One turn moves each row of this set onto another row. After a few examples, where does it send each row asked below?
Z289: [ 23.8   3.4 -32.8 -23.2  17.0  20.5   1.2   7.2  16.3  -1.7   2.4 -24.1
  -5.8   4.8 -12.8  -1.1 -35.0   0.8   3.2 -31.3  13.8  25.0   1.1]
Z121: [ 26.1  27.0   2.2  16.0   0.3  -5.0 -34.8   8.4  24.6   8.6 -16.3  -4.9
   6.6  31.2  10.1  -5.7 -20.7 -33.9  18.3  -1.4  -6.9  10.4   3.7]
Z638: [ 24.5  13.2 -15.1  39.4 -13.5  39.2  -0.1  26.0  -4.8 -37.6  25.1   6.4
  20.2 -15.1   9.8   6.1 -12.5 -28.5  -2.7  -1.0 -12.3 -16.5  17.5]
Z923: [ -3.2  33.5 -19.5 -19.0 -46.7  -4.2  19.6 -21.4  -7.4 -22.7 -28.6  19.2
  16.8  14.8  -6.7  19.8  16.7 -34.9   6.5   7.2  -7.9  17.8  -6.2]
Z393: [-11.7  22.7 -23.3 -24.8 -43.8  -2.2  11.5 -13.8   1.3 -28.6 -22.4  11.2
  27.0  19.6  -9.3   6.1  29.8 -30.1  -0.3  -0.5  -7.9  20.6  -5.2]
Z65: [-15.4  22.5 -30.1 -37.9 -37.1  -4.2   2.2  -9.0 -13.8 -19.1 -23.3  11.4
  17.5  13.9  -4.4   6.5   2.1 -26.7   5.9  14.6  -1.9  21.9 -10.2]
Z301: [ 30.2   7.4 -23.5  43.6  -9.5  27.8   7.4   3.3 -14.6 -35.8  31.5 -19.3
  27.8   0.9  11.3  20.3  -0.2 -38.6  10.0 -14.5  -6.4   3.1  19.4]
Z446: [  2.9  36.4 -26.3   7.3 -14.3 -22.4  -9.6  13.4  21.4   4.8  16.6 -12.4
  -9.3  -0.7 -17.6  -9.9 -12.6  -9.7 -26.6  18.9 -24.6   6.8  -0.9]
Z898: [ 27.1   6.8 -32.9 -22.9  17.9  27.0  -2.1  -0.8  17.4   3.3  -8.5 -14.4
  -5.8  -3.8 -25.3  -5.6 -28.9 -12.9   9.3 -29.5  24.8  12.8  -7.3]
Z563: [ 26.2   5.1  -5.0  30.0 -19.6  31.1  -6.2  23.0  -5.2 -34.6  28.6   1.4
  24.0  -9.3  25.1  15.2   1.8 -31.9   1.6 -12.4  -8.5   3.2  -2.2]
Z100: [  2.4  31.5 -18.5  35.1  -3.8  -0.6  20.9   4.5  35.4 -25.0 -25.4 -13.6
  19.0  10.3  -1.8   9.6 -15.5 -32.7 -10.6  -4.2 -12.2 -36.7  45.7]
Z219: [  4.4  34.7 -24.9  28.2   0.5  -6.3  40.7   1.5  38.5  -9.6 -35.4 -20.1
   9.5  -0.6 -23.6  10.1 -15.5 -25.8 -11.6  -6.8 -10.4 -24.4  31.6]
Z545: [ 20.9   0.1 -31.1 -31.8  16.3   1.9   5.6 -13.9 -10.0   4.6  -6.7 -34.8
  11.7   0.7 -11.8   4.8 -25.5  -6.5  12.5 -33.4   5.2  15.4   5.8]
Z702: [  8.9   5.4 -25.4 -42.4  16.7  14.0   5.2  -5.6   5.2  -7.8  -5.7  -6.4
 -10.3   6.8 -18.7   0.1 -33.9 -14.3   3.8 -22.5  26.0  21.5   7.1]
Z799: [  6.8  39.6 -22.4  25.2   1.7  -8.2  32.8  -3.4  41.4 -10.2 -20.9 -10.8
  13.6  14.0 -22.9  20.1  -8.4 -30.7 -22.6 -12.5  -4.1 -35.5  25.4]
Z764: [ 42.4   6.5  23.4 -12.3   1.8  13.3  21.3  12.7  12.9 -29.5 -18.7  11.5
  12.9  13.1  -2.8  11.9 -16.4 -62.9  10.7   1.6  -8.8  22.3  18.7]
Z678: [  1.4  18.5 -24.6 -16.1 -45.8  -6.1  16.9 -19.8 -37.3 -19.5 -24.8  -5.9
  14.7  12.4 -19.0  17.1   6.8 -34.0  -5.0  -5.1   6.3  21.0  -7.6]
Z429: [ 28.8  21.4 -17.7 -11.8 -23.4  15.2  36.2   1.9  14.4 -34.8   4.1   9.8
  -8.6 -11.7 -28.8 -14.0  -1.1 -32.6 -26.8  10.8 -32.0  23.4  29.1]
Z154: [ 33.4   3.2 -12.7  23.0 -17.8  35.2  -4.7  32.1   2.1 -41.5  22.9  -1.9
  36.2 -12.1   5.9  19.9  -2.6 -24.4   9.1  -3.0 -12.9  -1.8  -2.7]
Z335: [ 23.7  30.1 -38.8  38.8 -12.5  -8.8  32.5  -3.1  14.3  -2.8 -27.3 -23.4
  29.8  -3.2 -10.5  13.9  -9.7 -21.1 -13.6  -3.8  -0.7 -24.0  43.1]

Z219 moves to Z923
Z429 moves to Z764
Z301 moves to Z545
Now these:
Z638 moves to Z702
Z154 moves to Z898

One turn moves each row of this set onto another row. After a few examples, where does it send each row asked below?
Z688: [ -2.1  -3.6  -1.5  -9.2 -14.2   0.7  21.3 -34.0  21.2  27.5   4.1 -12.8
  27.5 -24.0  -1.3  14.2  -8.0  24.7  -4.6  48.6  10.5   6.2  25.1  12.8
  13.1   4.9  15.2   5.5 -24.0  13.6  39.1]
Z842: [ 16.9   3.2 -21.1   0.7 -29.3  -1.4 -10.9  17.2  12.1  13.6 -11.7   5.0
  23.5 -29.2   0.9  -2.4  -2.4  -1.6 -22.4  26.2   8.1 -12.7  27.2  -5.6
  -6.1   3.2 -22.3 -31.2 -15.0  48.8 -21.7]
Z536: [ 11.6 -12.6 -25.8  -7.0   9.1  -8.1  17.4  27.5  43.4   2.3  12.3  12.7
   2.4 -31.0  -1.5 -24.7   7.7  -0.1  -7.5  23.6  31.4   0.9 -14.0  25.0
 -11.5  -8.4 -15.5  14.7  -1.3 -17.7  23.2]
Z128: [  5.9  -8.6 -35.6 -18.3  -1.2  17.3   2.4   9.7  35.1  -2.2   2.4 -15.7
  33.5  -7.2 -32.8 -11.1 -35.3   6.3   0.7  13.9  23.1  -7.5  -1.8   7.7
 -37.8  30.4   9.4  20.4 -12.3   6.6   9.2]
Z720: [ -6.6  -0.6 -36.1  -0.5  -5.2  -7.5  26.8  11.1   1.1  12.7  10.3 -17.8
  11.1 -38.0  -7.5 -32.7  -1.5  -2.3 -11.1  32.8  26.2  38.2   3.4  22.4
  -1.0 -35.5 -15.4  32.2   3.7 -17.2  -1.5]
Z201: [-12.2   7.1 -26.7  50.5   4.5  -4.3   1.3  36.7  -6.0  17.7   6.7  -6.3
  -4.1 -21.8 -48.1 -14.1  -7.4  -6.6   3.3  14.9  23.7   1.0 -34.2 -12.9
  16.1  20.0  32.5 -17.3  -8.4  21.7  12.2]
Z145: [ -2.2  30.7  -8.9  19.7 -18.9  -2.1   5.6  -1.0   4.6  19.8  -5.8 -19.9
   3.8 -48.2   8.9  -3.8 -25.9 -18.3   8.4  34.7   7.8   9.1  34.0 -40.0
  18.3 -19.2 -27.9  -9.3 -16.4  40.8  16.9]
Z813: [  5.1 -11.8 -16.0  44.3 -14.8   4.3  11.2  33.7  -0.6 -13.8   4.8 -28.4
   2.7 -20.7 -18.6  -5.8  13.3  -4.5  -8.9  25.4  14.5  -4.6   2.7  28.9
   4.9 -38.6  36.0 -26.4 -11.0 -10.6  14.7]
Z199: [-10.9   3.5 -17.3  45.6  11.1 -23.9  25.8  30.3 -28.6  -1.1   0.2  -7.4
  12.7 -37.6 -30.9  -3.0 -10.5 -13.6   2.9  23.7   1.2  18.1 -12.3  -3.8
   7.7  11.6  43.6 -18.8  10.3  24.1  15.8]
Z412: [  5.1  -8.6 -16.6  37.8  -5.8  15.7 -11.2  17.8  26.0   6.0  22.8  -9.0
  36.9  13.3 -18.2  -3.0 -24.2  -2.6  38.9   2.8  10.6  -9.6   9.8 -23.8
   0.2  22.7 -17.1 -13.6   4.0  22.1  -0.3]
Z187: [ -1.1  12.1 -37.4 -17.1 -19.7  -4.8   6.9   7.6  -0.1  16.5   2.6  -9.6
 -19.6 -25.3 -23.3  -1.0  -7.4  10.8  -7.2  22.9  27.0   0.6  -4.3  44.6
  14.6 -41.7  -3.8  -3.3  17.3 -11.7  11.1]
Z384: [ 36.6   5.6  -3.4  -0.6 -20.6  -0.1  22.5   3.0  -9.6  15.2 -33.1  -3.5
   8.9 -20.4 -27.7   9.8 -10.2  25.2 -33.6  24.0 -14.3   7.3  -9.8 -22.5
  -1.4  -9.9 -13.4 -26.8  -5.7  19.9  14.9]
Z96: [-16.6  -3.1 -23.2  -4.0  22.7   5.8   8.5  -4.2  21.3 -10.0  -5.7 -13.1
  -5.5 -36.7  -5.1   9.9 -13.5  -7.8  -4.8  26.8  36.2  12.7  -9.4  15.4
   3.8 -33.6  -9.4  -4.9   6.4 -26.7  43.1]
Z360: [  5.6   2.5 -14.2 -18.9 -17.1 -13.5  12.8 -15.0   5.0  54.9  13.1 -38.7
  25.4 -21.3  12.4   4.4  -7.5 -13.1  10.1  24.4  48.9   9.9  13.4  10.0
   7.8  24.2 -11.6  19.2  -9.5   5.9  33.0]
Z34: [ -1.9   7.3 -13.1  39.7  -9.2   7.3  18.4  52.6  17.1 -12.5   5.6 -30.8
  -6.6 -20.2 -17.7  -7.8  12.0 -24.4  13.0  11.0  23.6  11.5  -2.5   8.2
   2.6 -30.6  27.5   0.9  -7.0  -1.0  43.1]
Z118: [ 29.3  -4.9  -9.7  -2.6 -10.6 -16.2  24.9 -14.3 -30.8   8.8  -4.9 -26.9
   6.6 -10.4 -10.5  -4.5  -3.5  12.4 -22.4  12.7  -3.2  12.7   2.1 -41.0
  -3.9  11.5 -30.4  -6.7   3.3  -5.8  -6.4]
Z317: [  6.8   5.1 -23.0  21.6  -0.5 -15.7   7.8 -15.6   6.5   3.5  -7.3 -17.6
  12.0 -24.8  15.9  -4.6  -6.6 -17.2  -9.2  20.9  15.5   0.0  45.5 -50.4
   5.0  -1.8 -34.6   2.1   2.5  34.7  18.3]
Z519: [  9.1  11.0 -36.4 -39.8  -0.8   8.2   5.5  11.1  -0.7  23.7   4.5 -41.4
  24.2 -30.6 -38.2  -2.4 -37.2  -8.7  -1.4  23.0   5.3  -2.4  -0.9  34.9
 -13.7  -0.4  26.0 -14.0   5.8  27.5   7.8]
Z209: [ 29.7  -6.0 -32.8  55.3  -5.6 -16.6   7.2   0.1  -6.7  18.8   1.2 -23.9
  55.9  -7.3  -4.4 -14.4 -18.9 -15.9  14.8   4.9   6.7   4.8  27.0 -12.3
  -0.6   4.6 -20.2  -3.4  25.5  35.0  12.8]
Z249: [  4.4   4.0 -13.8 -14.4 -13.6   7.8 -17.4  22.2  18.7  15.0   5.0 -10.6
  -0.5  -5.8   1.1   4.8 -10.5 -11.7   6.1  23.6  21.7 -24.6  23.7 -24.2
   8.7   9.7 -30.1 -33.5  -4.5  37.4 -17.6]
Z973: [-12.5   5.5 -19.7  54.3   1.0 -16.5  15.4  26.0 -24.0 -11.5  -0.4 -10.7
   5.5 -16.0 -26.2 -11.3 -22.2 -11.9  21.3   9.4  28.0   9.4 -12.3 -17.1
   6.4  37.5  24.2   1.8   7.7  -3.6   6.5]
Z132: [ 19.6   9.8 -26.9  29.7 -13.3  -4.0 -13.0   6.0 -12.2  22.8  11.7 -18.5
  49.0 -37.3 -19.5  -1.1 -10.8 -14.2   4.4   2.8 -15.3   3.7  10.2  17.1
   4.7  -2.5   2.5 -49.0   4.1  49.5   1.6]
Z507: [  3.1 -14.6 -24.5  41.3 -11.8  -0.9   4.4  46.7   1.8  -2.7  21.6 -39.7
  -0.1  -8.9 -10.4 -19.8  20.9 -25.5   4.1   6.3  42.6  -2.4  -5.9  13.5
  -4.6 -12.6  14.1  -3.2  -8.6 -19.8   8.0]
Z376: [ 10.5   6.1 -21.3 -35.7  -8.5   0.4   3.5 -34.5   6.1  25.0   0.3 -32.6
  28.3 -13.9  -3.8  -8.9   5.4   8.6 -10.9  22.8  22.4   4.5  23.7  27.6
  18.5  30.3   3.7  -3.0 -14.6  10.0  19.4]
Z917: [ 26.4  -5.6 -36.5  21.0 -12.1 -23.9  32.3 -13.6  -1.7  37.5   8.4 -34.1
  31.0 -36.9 -11.6 -21.1 -49.5  -0.6   2.5  38.9  18.6  -9.1  11.0   9.1
 -18.4  -7.5   7.0  32.3  -0.8   3.3  23.6]
Z3: [ -2.9   0.1  -5.7 -23.0 -19.1  15.4  13.1   8.7  35.5  48.9  -5.5 -17.5
  33.2 -10.7  -9.0  14.4 -11.2   4.7   6.7  40.8  38.7  14.3   8.0  12.9
   3.9  11.4   2.6  13.5 -18.9  28.5  34.4]
Z958: [ 16.5   7.8  16.2   1.6 -13.1   4.5  24.0  24.2  -2.5  30.3 -11.7 -14.5
   5.7 -39.7 -11.7  20.9 -25.2  -3.5  -1.5  30.1   4.6  18.6 -27.3 -43.1
  -7.4  -7.7 -25.1 -21.4 -19.1  10.4  23.0]
Z232: [ -6.0  23.2 -12.4  42.9  -4.3  13.2 -12.4  -5.7  14.6  12.1  29.5 -18.0
  21.4 -34.4 -22.7   0.3 -23.4  -8.0  32.5   4.3 -13.9   4.3   4.7 -23.4
  20.9  -3.3  -1.4 -30.4 -15.4  32.8  27.9]
Z966: [ 17.1  -5.8 -30.3  53.4  13.2 -18.3  16.6  26.8 -21.5   4.3 -15.3 -11.6
  13.4  -8.1 -34.4 -30.9 -12.8  -3.1  -3.7  25.1  21.1  -8.4 -14.8   3.9
  17.7  24.7  30.2 -18.8  15.2  14.5   1.8]
Z163: [ -6.2   1.5 -30.1   4.6   9.1  -8.3   8.7 -30.0  16.4  24.6  35.5 -33.2
  -0.1 -41.2 -23.3   9.3 -37.3  -1.6   5.4  21.5  12.3 -18.7  -5.7 -14.2
 -10.1  -4.1  17.5   9.7 -14.3   1.7  51.1]
Z447: [ 32.0   9.2  -2.5 -16.6  -7.1   1.5  14.8  25.4  -1.7  30.3   2.8 -26.2
  -7.5 -10.5 -15.8 -12.0  -6.4  -5.9   1.1   6.8  14.9   6.8 -25.1 -46.2
   0.5  22.1 -39.3  -7.9  -6.1   3.9   5.9]
Z869: [ 13.7   7.3 -30.1  41.3 -15.8  -7.3  18.3  23.7 -10.0 -25.9  -0.8 -39.3
   0.2 -14.4 -15.5 -30.4  20.7 -15.3  -3.7   0.8  18.0   9.5  17.4  22.1
   7.0 -20.2  24.0   4.3   3.2 -13.3  21.7]

Z201 moves to Z199
Z842 moves to Z317
Z360 moves to Z3
Now these:
Z118 moves to Z447
Z209 moves to Z412
Z869 moves to Z507
Z536 moves to Z96
Z519 moves to Z917

